One turn moves each row of this set onto another row. After a few examples, where does it send each row asked below?
lanev: [ 3.65  0.74  3.99 -0.29 -5.13  1.53 -1.27 -3.68 -1.12  3.12 -4.78  2.19]
muli: [-0.85  5.05  2.78  3.73  1.65  3.90 -2.19 -0.67 -1.35  3.09 -1.17  1.85]
zubu: [ 3.55  0.14  0.77  2.65  2.22 -1.72  4.47  0.29  4.18 -0.04  1.34 -3.98]
mefes: [-2.24  1.78 -3.80 -1.31 -2.48  2.55 -1.01  3.37 -0.35 -2.17 -0.65  4.25]
ganeg: [ 1.18 -1.32 -1.43 -4.46  0.47  1.87  1.97  0.57 -4.13 -2.42  1.10  3.31]
Fud: [ 4.19 -2.07  1.42 -0.15 -4.56 -0.43 -0.04 -3.23 -1.90  4.69 -5.01  0.91]
sulek: [-1.39  5.02  1.55  3.55  1.30  3.65 -2.96 -0.67  0.14  2.31  1.29  1.67]
lup: [ 1.30  3.64  2.52  4.60 -0.37  2.61  0.00 -0.76  4.84 -0.16  2.81 -1.22]
voreg: [ 0.07  1.70  2.14 -0.03 -3.83  1.02 -1.44  0.89 -1.05  5.46 -6.45 -3.62]
Dif: [ 0.32 -2.20 -2.52 -5.38 -0.08  1.30  0.46  0.95 -3.32 -2.24  1.80  1.93]
rivu: [ 3.44  1.34  2.69  2.61 -4.18 -1.81 -0.71 -3.53 -0.86 -0.37 -0.88  5.58]
kirol: [-2.38  3.45 -3.92 -2.39 -1.20  2.74 -0.12  2.76 -1.06 -3.55 -1.73  1.18]
Dedi: [ 1.56  1.76  1.74 -2.59 -3.59 -2.31 -0.20  0.58 -0.92  4.75 -5.82 -4.76]
Nesub: [ 3.36 -3.27 -1.44 -0.92  3.93 -4.55  2.26  0.45  1.86  0.33 -1.99 -1.25]
Zutov: [ 0.66  1.32  2.94 -2.73 -4.83 -1.48 -1.40  0.60  0.15  5.46 -5.26 -3.31]
nuvel: [ 0.96 -1.00 -0.01  2.90 -0.41 -2.14  3.27  0.64  5.52  0.11  1.64 -4.53]
Bebi: [ 3.17 -0.91  0.80  1.05  1.59 -2.71  4.79 -0.80  3.89  0.81  2.82 -3.23]
muz: [ 1.91 -2.27  2.02 -0.27  1.04 -0.08  1.65 -3.91 -5.54 -1.36  1.86 -2.38]
vuk: [-2.05  1.63  3.96 -1.62 -0.65 -3.97  0.33  4.36  0.25  2.48 -2.38 -4.94]
Bifu: [ 1.84 -3.38  2.04 -2.13  0.31 -0.02  0.30 -3.31 -5.85 -1.32  1.56 -0.50]
Ledub: [-1.91  2.33  3.54 -1.39 -0.49 -3.19  0.22  5.63 -1.33  0.15 -2.10 -4.42]
nekud: [ 1.42  2.35  2.11  3.96  0.03  2.15  0.38 -1.60  4.92  1.57  4.28 -0.44]
nosan: [ 3.60 -3.25 -1.60 -1.32  2.72 -5.21  0.29  0.15  1.95  2.27 -2.86 -0.73]
gan: [ 0.42 -1.72 -2.30 -3.58  0.23  0.61  1.68  4.21 -4.54 -1.73  0.93  0.92]
topip: [ 1.88  0.63  1.57  0.81 -4.36 -2.48 -0.45 -2.85 -0.41 -0.76  0.38  6.64]
boz: [-2.26  3.21 -4.21 -3.27 -1.26  1.81 -1.83  3.80  0.18 -2.63 -1.16  0.38]
Defa: [-4.91  3.66 -2.70 -0.16 -2.43 -0.28 -1.63 -0.41  2.82 -1.56 -4.43 -1.36]
boru: [-4.72  2.25 -1.85  0.50 -2.28 -0.10 -2.12 -1.63  4.85 -1.53 -3.24 -1.55]
ruba: [ 1.61  1.05  2.62  5.59 -1.03  2.38  2.33 -1.90  2.05  0.14  4.22 -1.23]
zumi: [ 4.58  1.11  3.55  0.13 -5.16  0.13  0.26 -2.91 -2.56  2.89 -5.27  1.24]

muz moves to nosan
rivu moves to Bifu
Now these:
Fud moves to gan
Dedi moves to boz
Dif moves to zubu

